Named turns come first, each shown by rows before and after it. Which turns, in which order, take the first row of each pair that follows to the second? Write the first one first, as in the answered first pair.
Petad:
[ -7.4  -6.6  20.1   6.3 -34.6   4.4 -37.6  10.0  -8.2]  ->  [-11.6 -18.9  -6.7 -24.7 -20.0 -12.2 -22.9  16.2  25.7]
[  3.6  -5.2  11.3  26.8  15.8 -12.2  27.3 -15.0  -5.3]  ->  [ 17.0  -5.0  -1.3  23.8  15.8 -26.0  24.2  -8.0  -5.6]
[ -2.2  -3.4  20.7  22.2  -9.7  -7.3 -23.4   1.1  23.4]  ->  [ -2.0 -10.4   8.0   7.4  -9.1 -10.4 -15.2   7.8  42.5]
[ 19.7 -18.3 -29.6   0.0  29.6 -35.6  46.0   5.6  36.8]  ->  [-22.8   3.1  35.3  32.3  19.6   9.4  59.5 -26.3  -1.8]
Fiseb:
[ -6.8   6.6 -14.9   2.3   3.2  24.6 -19.2  23.3 -31.7]  ->  [-19.1   3.9 -16.2 -17.8   7.8  25.7  -7.8  28.1 -16.4]
[ -5.2  -9.9 -22.5 -13.1  46.2   2.3  48.5  -8.9  15.2]  ->  [ 25.8   2.1  -2.6  36.9  32.7   5.3  23.2 -21.4 -29.6]
[ -6.5  23.4  11.0  16.6 -25.5  17.3 -43.2  13.1  -3.6]  ->  [-17.4   9.3 -16.0 -22.9  -7.8   5.3 -22.4  27.7  37.5]
[-4.4 13.3 14.7  6.8 16.0 -4.2  6.4 21.0 -9.1]  ->  [-4.0  9.4 13.1 -1.5 18.9 -0.3  9.1 18.4 -8.5]
tagon:
[-56.9 -15.7  36.5  -9.9 -29.4  15.0 -29.6  -0.1  10.9]  ->  [-32.4  24.6 -12.3 -57.1   0.9  27.6 -29.8   7.2   3.8]
[ -1.3  17.2   7.4   9.3  -4.1   6.2 -14.0  -1.9 -17.5]  ->  [ 16.4  18.8  -8.6   0.5   2.8  -0.5  -9.5  -1.2 -10.7]
[  9.0  -6.8  -5.9   8.8 -33.9 -27.7 -19.4  -2.8   1.2]  ->  [ -6.6   3.0   3.6   4.8 -38.7  -7.3 -29.4  -5.5  -7.6]
[  5.1 -31.5  15.3  22.2  23.5 -16.6  34.8   2.0  24.8]  ->  [-23.6 -22.8  45.8  22.9   6.0  14.2  22.4 -12.2   5.3]

Between the rows of a pair lie 2 to 3 turns.
[-10.3  39.2 -28.8 -64.2 -13.7  20.1 -62.6  29.7 -18.9]  ->  [ -2.5 -43.0  12.0  43.6 -40.9 -56.8 -45.3  15.2 -10.4] : Fiseb then tagon then tagon
[  2.6 -27.4 -14.4  -1.6  22.4 -34.7  40.9  -6.1  31.4]  ->  [-21.2  12.2  41.1  18.3 -22.7  25.9 -32.2 -14.3 -30.0] : tagon then Petad then tagon
[-40.6 -14.7  23.5  -6.6  -5.9  -0.8  20.8   1.9  16.2]  ->  [-19.1   0.9 -17.5 -34.1  16.3   2.0  18.1   9.4  22.2] : tagon then tagon
[ -0.6 -32.4  17.8  19.6 -15.8 -20.8  53.2 -23.7 -16.8]  ->  [-33.1 -29.2  -7.3 -39.5 -15.3  -0.8  50.2  -4.8  16.0] : Petad then tagon then Fiseb
[-30.0  12.1  21.5  -4.4  -8.5   5.0  18.1 -10.8  17.6]  ->  [  9.0  17.3  21.1  33.3  -8.5  -9.4   7.5 -16.0 -17.7] : Fiseb then Fiseb
[ 25.5 -22.4  -4.0  16.9  33.4 -25.2  36.6  -3.3  15.8]  ->  [ 30.5 -32.8   7.7  40.6   1.8 -30.9  -4.1  -0.4  -2.7] : tagon then Petad
[-11.9  23.1  15.1   8.0  30.1  11.0  42.6 -26.7 -11.9]  ->  [-45.5   8.5  32.1  -2.7  -7.3  21.3  10.4 -13.0   3.4] : Petad then tagon then Fiseb
[-34.8  21.3 -18.9 -27.6  51.7  20.6  46.5   5.9  29.6]  ->  [-29.8  59.7   4.4 -18.7  34.1  53.6   5.1  -6.0 -16.9] : Petad then tagon then Fiseb
[ 19.8  -0.9 -36.9 -34.6  17.1 -24.2   9.3  19.2  29.5]  ->  [-39.6 -14.5  41.5   8.1 -24.3  -4.7  -7.1  -4.5  14.1] : tagon then tagon
[ -1.5   4.9   5.3  26.2 -16.7 -14.5 -38.3  -5.0 -24.1]  ->  [-32.8  12.7 -13.9 -32.4   1.3  15.2 -27.3   5.0   4.1] : tagon then Fiseb
[ 13.0 -25.0  -1.0  18.7  26.7 -31.0  35.7  -4.6  19.2]  ->  [-13.4  25.2  30.7  11.2  11.0  28.1   1.2 -22.1 -23.9] : Fiseb then tagon
[-62.1 -16.0   9.9 -45.6 -13.4  42.9 -20.5  13.3 -18.4]  ->  [-55.5  -9.2  11.0 -27.8  26.1  47.4  41.1  -9.3 -21.8] : Fiseb then Petad
[ 22.6  37.0  -5.5  -1.3 -12.5  20.4 -36.6  -6.4 -45.9]  ->  [ 20.4   4.1 -54.2 -44.8  12.4 -10.2   3.6  20.0  24.3] : Fiseb then tagon
[ 30.6 -13.4  -5.3  11.5  47.8 -10.8  84.0 -28.0 -10.5]  ->  [  9.3  -7.4  58.7  54.8 -18.1   5.3  12.4 -34.0 -58.4] : tagon then Petad then tagon
[ 57.0  27.4 -53.9 -49.7   8.7  -2.9 -35.6  28.0  -1.0]  ->  [ -8.6 -40.6  48.1  51.4 -56.9 -30.2 -41.5   2.7  -1.8] : tagon then tagon
[ -4.8  32.5   2.8 -21.9  28.3  39.3  12.9 -16.6   6.5]  ->  [-17.4  36.3   4.9 -31.7  10.1  40.6 -11.9  -6.0   7.3] : Petad then Fiseb
[ 53.7   3.2 -42.8  -7.7  -1.0 -24.6 -22.0  10.2   8.5]  ->  [-24.6 -25.5  38.6  22.3 -44.5  -9.1 -19.7  -3.3  12.8] : tagon then Fiseb
[ 49.1  -9.2 -22.9  21.9 -14.6 -27.3 -33.5   8.2  -0.2]  ->  [-14.8 -20.8 -22.5 -32.6  -8.3  -9.3 -11.5  22.9  48.7] : Fiseb then Fiseb
[-40.5  -8.9  32.1  22.7  17.9 -12.9  75.8  -4.8   5.4]  ->  [-28.4  34.3  -8.4 -28.3  37.7  24.7  68.0   2.8  -9.2] : tagon then tagon
[-52.2  -5.4  56.8  17.6 -25.1  25.3  -8.1  -6.3  -9.4]  ->  [ 38.9 -25.5 -32.6  10.0  18.8 -49.1  18.0  20.8  12.7] : tagon then Fiseb then tagon
[-28.6  19.6 -44.0 -37.1  28.1  26.6  29.2 -11.1  31.4]  ->  [-28.8  37.8  14.5  18.4   3.4  51.5  -4.4 -38.4 -34.5] : Fiseb then Fiseb
[-11.4  -0.6 -14.0 -35.5 -12.2 -12.4 -22.3  47.8  17.2]  ->  [-26.9 -18.9  13.9 -11.7 -28.5 -16.1 -26.3  43.9  15.5] : tagon then tagon
[-45.0 -26.9  17.7   7.6 -18.6  -8.5  14.9 -15.0   8.4]  ->  [ 17.4  -2.3 -43.1 -25.8  14.0 -15.3  20.5   1.8   5.6] : tagon then Fiseb
[ -5.1 -41.2  21.4  46.6  -9.8 -44.9  62.5 -21.3  31.9]  ->  [-17.0  14.8  62.3  54.7  -9.2  16.5  50.3 -42.7 -20.2] : tagon then Fiseb then Petad
[-19.4 -31.9 -43.1 -66.5  16.4  -7.4   2.1  29.5  28.5]  ->  [ 34.1  33.4 -36.5 -23.5  45.3  24.4   4.8   0.0 -49.2] : Petad then tagon then Fiseb
[  4.3 -23.4 -17.4  21.3   6.9 -51.5  44.7   7.0  29.9]  ->  [ 20.7 -29.1 -23.9  32.0   1.2 -59.9  20.8  10.7  17.1] : Fiseb then Petad
[ 20.0  24.9 -22.0 -12.8  41.3  23.9  18.7  -5.9  12.6]  ->  [ -9.4 -21.0  28.4  44.2  10.3  -5.4  22.9 -16.5  14.8] : tagon then tagon
[ 19.0 -14.6  37.3  42.0 -14.9  13.9  -4.3  -7.4 -15.6]  ->  [ 51.1  22.3  -9.8  -6.5  17.9  31.8  -6.2  -1.3 -14.8] : tagon then tagon
[-38.3  28.0  26.2 -36.5   4.3  40.9 -27.4  -6.8 -37.8]  ->  [ 34.3 -38.6 -27.4  -2.9  29.9 -59.4  10.5  13.3   4.9] : tagon then tagon
[-35.7   8.0 -33.4 -77.5  17.0  23.5   6.6   4.4  23.7]  ->  [-46.0 -46.8  49.8  43.1 -31.2 -24.6   0.4 -18.2  -1.8] : tagon then tagon then Petad
[-50.7  12.6  24.2 -28.8 -38.6  29.6 -50.0  -1.5  -3.8]  ->  [-40.9  43.6   7.0 -47.5  -3.3  48.1 -29.3  -8.7  -7.5] : tagon then Petad
[-38.8 -35.8  45.5  40.9 -51.1  -3.1 -54.1  51.5   4.0]  ->  [ 17.6  25.2 -49.6 -51.0   6.8  21.1 -46.9  72.7   6.6] : tagon then tagon
[-40.8  14.1   0.1 -43.8 -11.4  43.1  -1.0  13.8  12.5]  ->  [-40.4 -16.7  38.7  21.9 -11.7  13.9  32.6 -12.6  -1.5] : tagon then tagon then Petad
[ -2.3 -34.0   1.4  52.0  -4.1 -60.8  -6.4  10.3   8.5]  ->  [  1.0 -17.6 -24.6  14.5 -22.2 -43.9 -56.7  32.5   8.2] : tagon then Petad
[ 38.8 -15.5 -21.8  31.5   9.9 -37.6  13.9  -5.5 -14.1]  ->  [-12.5  30.6  25.0  15.8 -10.4  28.3 -11.0 -19.1 -44.3] : tagon then tagon
[ 26.0  -9.6 -18.6   4.6  10.4 -28.9  10.3   9.2   9.3]  ->  [-36.7   5.9  21.9 -12.5 -15.3  16.3   2.1   3.0   5.9] : tagon then Fiseb then tagon
[-68.7 -17.5   0.3   2.0 -15.4  32.2   5.1  12.4  15.8]  ->  [ 36.7  -5.9 -35.2  51.9   1.1  -3.3 -15.0  18.7 -31.7] : tagon then tagon then Fiseb
[-15.1  -7.7  -2.9  26.4 -17.9  23.2   4.8 -55.9 -47.2]  ->  [  9.0 -16.7 -63.4 -18.8  13.7  -3.5  32.6 -37.8   0.2] : tagon then Fiseb then tagon
[-36.8   6.6   1.6 -17.0   5.8  42.4   7.8  -5.2   7.9]  ->  [ 14.6  18.6   3.0  36.5   1.2  26.0  -9.8 -14.9 -28.8] : Fiseb then Fiseb
[ -2.3 -21.6  44.4  42.6 -26.1 -11.2 -15.7   0.4 -14.2]  ->  [-46.7 -12.1  19.8 -35.8 -16.4  21.2   6.0   9.9  31.4] : Fiseb then tagon
[ 47.4 -33.6 -64.3 -21.2  -6.7 -47.7   0.6  44.0  35.9]  ->  [ 65.5  14.5 -38.8  16.1  40.9 -12.4  61.2  -5.3 -22.9] : Petad then tagon then Fiseb
[ 54.4  11.4 -51.3 -24.1  13.5 -25.8  -6.8  22.6   6.1]  ->  [  3.6 -39.2   2.5  14.8 -34.0 -45.7 -24.0  20.9  25.1] : tagon then Fiseb then Petad
[-38.3 -11.9  15.8 -43.4 -39.3  31.5 -19.1 -19.7   1.9]  ->  [-25.2  14.1  12.9 -36.9 -23.3  45.3 -15.3 -29.2 -27.8] : tagon then Petad
[ 11.1  26.7 -29.4 -31.9  32.0  13.8  38.3   3.0  14.4]  ->  [ 35.1  -3.2  -0.2  41.8  21.4 -16.9  42.5 -11.1 -10.4] : Petad then tagon then tagon
[ 45.8  18.9 -51.3 -37.4  14.2 -29.3 -15.7  24.5  12.3]  ->  [-38.0 -32.7  26.1   1.7  -0.5 -30.0  39.4  -3.3  43.8] : tagon then Petad
[ 47.0 -17.9 -21.8  28.3  -0.7 -39.4 -22.6  13.3  -4.1]  ->  [ 39.5  -6.9  -2.0  49.9  22.6 -31.2  22.4 -10.6 -16.0] : Petad then Fiseb
[-31.2 -19.8  37.7   3.6 -10.4 -20.9  17.9  20.9   9.7]  ->  [-20.4 -16.6  38.2  20.1   0.7 -25.4  33.4  17.0   2.8] : Fiseb then Petad
[ 47.8   7.8 -14.8  20.2  28.3  -7.7  77.4 -19.7 -29.5]  ->  [  8.0 -18.1  45.9  65.9 -29.3  -8.5  40.3 -26.3 -38.8] : tagon then Petad then tagon
[ 46.8  -8.0 -27.6 -13.6 -11.8 -18.3 -40.2  21.5  -7.4]  ->  [  5.2 -16.5  21.7  12.7 -39.7  -5.1 -52.4   6.1 -20.9] : tagon then tagon
